In the rows, 128 means zero.
Named turns come first, each shown by rows before and after it. Which turns, in which order, take the first row of each pair that follows to the second? Write the first one first, as in the answered first pair.
B:
[159 112 157  89 101 178 125 133 125 135 135  94 105 128 143 115 150 125
 190 110 106 115 134 139] |-> [160  99 144  91  99 164 112 128 105 102 142 100 122 104 151 128 145 131
 171 125  91 126 117 111]
[170 141 105 132 135 149 124 152  95 161 107 123 119 188 112 116 149 163
 150 109 148  81 125 181] |-> [180 119  96 130 131 139 109 134  48 115 117 101 126 160 112 147 131 175
 136 134 150  85 131 153]
[139 111 140  55 119 118 118 170 128 121 131 113 133 137 141 120 115 162
 137 143 106 112 162 113] |-> [150 114 143  60 116 115 106 167 125 120 132 127 141 143 152 109 119 156
 121 131 101 115 142 105]
[140 100 112 135 131 150 126 142  64  84 100 113 157 123 152 169 120 110
 136 131 178 119 148 114] |-> [125  97 126 149 148 148 113 136  92 101  90 170 178 130 162 133 130  88
 109  96 158 129 113 102]
N:
[168 117 149 123 110 123 128 189  73 112 149  74 153 161 121 142 142 200
 161 147 193  79 159 108] |-> [155 167 140 155 133  67 145 151 112 119 198 116  70 138 107 115 149 213
 122 175 133 124  93 123]
[152 109 124 114 118 147 122 152 103 120 118  99 143 132 131 155 122 143
 148 144 173  99 149 114] |-> [139 136 111 133 131 103 137 127 114 119 159 120  78 123 115 142 125 166
 124 174 141 128 117 124]
[116 155 102 152 131 121 132 111 152 125 130 129 121 150  71  88 152 164
 106 113 118 159 108 111] |-> [111 116 126 150 111 148 111 116 159 129 104 130 161 150  81  81 163 153
 114  81 106 140 127 104]
T:
[151 109 163  66 107 169  89 123 130 116 109 133 170 115 133 122 150 160
 122 118  99 131 130  90] |-> [143 137 145  88 120 139  99 110 127  97 128 152 134 100 126 120 148 165
 105 147  69 147  95  90]
[110  94 113 149 115 143 129 138 140 151 127 106 145 156 130 141 116 104
 157 114 153  83 161 145] |-> [130 129 116 112 123 156 106 153 141 161 112 128 177 173 136 113 132 151
 126 110 138  92 145 140]
[120 108 134 157 132 140 125 136 145 153 101 143 157 151 135 123 118  78
 141  85 153 106 140 125] |-> [134 138 138 132 136 134 114 146 136 162  98 162 172 159 137  90 139 114
 114  81 137 113 119 125]
Pairs:
Between the rows of a pair lie 2 to 3 turns.
[168 154 145  72 112 149  97 135 121 125 104 128 143 148 166 101 168 185
 113  89  77 123 139 157] |-> [133  64 134 148  97 137 126 123 137  96 142  84  90 107 150 165 130 102
 182  96 101 103 181 159]
T, T, T
[139 153 158 136 163 138 172 155  36 117 138  91 148 176 169 114 111 129
 116 109 158 102 140 163] |-> [118 126 159 172 158 139 185 140  76 132 160  86 107 159 163 124 105  84
 156 100 155 103 146 174]
N, T, T
[126 142 124 135 132 115 145 128 164 149 139 147  98 121 127 112 139 126
 134 117 123 139 117 151] |-> [137 113 115 115 121 133 136 134 106 108 124 102 143 115 132 159 120 136
 156 132 152 126 150 126]
N, N, B
[137 163 156  62 112 156 112 127 161 144 115 113 158 120 121 114 142 180
 128 122 116 130 127 114] |-> [110  99 154 104 113 141 112 102 173 121 139 123 131  84 118 136 119 114
 142 114  86 137 127 107]
T, T, N
[121 130 114 104 108 115 124  96 119  94 176  79  70  75  90 149 112 145
 145 181  98 150 126 120] |-> [156 161 140  34 100 172  96 133 108 123 127  95 142 114 110 120 144 198
 137 143 107 139 136 113]
T, T, T
[175 173 120 105 111 109 140 147 186 151 132 151 125 146 123 124 160 185
 155 152  90 145 114  85] |-> [174 106 124  98  94 143 132 169 169 131 113 118 166 138 123 165 140 146
 200 126 125 110 160  69]
T, N, N
[145  87 106 146 148 141  76 181 135 106 115 109 178 131 146 110 104 143
 147 113 134  91 140 107] |-> [161 147  87 149 166 103  82 162 123 106 143 131 140 132 143  95 108 183
 100 147 119 120 100 103]
T, N, N
[130  90 102 157 126 118 146 115  92  72 147 106 115  84 123 186  93 121
 135 150 146 125 140 103] |-> [108 128 123 154 133 123 164 129 192 167 149 145  66 115 112 123 130 100
 148 117 130 132 131 159]
N, B, B
[127 119  86 167 145 127 129 141  71  98 115 123 166 144 145 159 107 100
 128 135 180 101 151 128] |-> [113 160  95 189 158  97 156 133 129 128 147 149  87 148 134 126 133 100
 131 147 166 125 123 163]
N, B, B
[121 144  94 161 106  95 163 163 118  96 139 121 126 169 134 180 117 143
 121 143 159 102 131 177] |-> [127 162  92 144 100  87 147 164 115  96 137 139 134 184 142 156 129 179
  94 139 147 105 117 169]
T, T, T
[146 135 127  85 130 121 116 139 104 134 115 134 162 116 115 138 164 156
 120 112  97 135 106 113] |-> [110  68 124 119 125 125 136 142 114 124 135 106 139  89 108 173 141 113
 165 108 122 117 131 123]
T, T, T
[131 191 103 151 147  90 147 136 115 151 132 171 110 155 140 102 137 155
  91 138 139 155 100 133] |-> [135 180  99 145 148  77 138 122  88 126 139 158 107 144 147 113 127 172
  91 153 136 163  95 121]
B, B, B
[144 112 125 136 129 148  62 127 129 135  95 146 197 129 152 115  80  89
 149 102 121 109 138 116] |-> [149 157 116 163 144 103  67 104 130 115 123 166 158 110 146 107  75 112
 103 134  81 146  93 115]
T, T
[ 95 158 166  71  90 115  93 101 150 146 126 156 148 135 118  87 144 167
 141 119 100 117 115 137] |-> [ 92 106 171  71  89 129  90 107 141 145 108 150 172 123 125 107 129 136
 158 103 107 103 127 117]
T, N
[130 225 170 146 106 127 136 115 127 153 165 126 122 160 137 136 147 178
 114 127 122 155 144 182] |-> [101 165 165 190 104 126 153 118 137 142 182  90 101 144 129 176 122 125
 151 131 144 136 166 187]
T, T
[105 155  87 135 138 117 155 145 141 156 127 138  92 146 134 118 113 114
 132 117 140 117 144 174] |-> [106 141  92 145 141 103 141 138 130 142 123 169 110 131 144 108 109  92
  96  99 114 140 118 154]
B, B, B
[164 116 130 104 133  50 134 124 123 107 180 110  72  93 123 122 117 126
 144 101 113 102 102 118] |-> [158 129 141 114 137  51 132 131 163 144 164 149  65 114 122  90 128 116
 141  75 108 104  97 128]
B, B
[134  92 132 137 105 130 121 132 106  90 145 108 147 115 123 143 116 115
 147 127 148 114 144  98] |-> [139 104 130 141 109 144 130 145 132 121 142 108 122 129 112 142 134 110
 155 121 168 106 164 118]
B, B, B
[118 126 125 168 115  73 138  95 113 101 140 154  97 106 116 159  87 134
 109 182 120 164  88 113] |-> [122  66 160 128 100 140 104 123 100 109  83 132 185 116 131 184  91 101
 139 125 136 129 124  95]
N, N
[143 116 140 156 134 105 135  68 131 109 182 112  98  91 118 130 112 101
 108 198  93 165 117 100] |-> [129  86 170 125 117 181 122 125 163 169 107 104 152 145 128 121 135  72
 161 118 135 110 176 121]
B, N, B
[124 131 109 100 146 147 146 174  86 127 130  66  95 165 109 155 149 111
 118 158 192  81 169 174] |-> [101 113 114 132 160 135 154 157 133 140 163  83  49 143  94 137 142  72
 122 155 159 101 141 194]
N, T
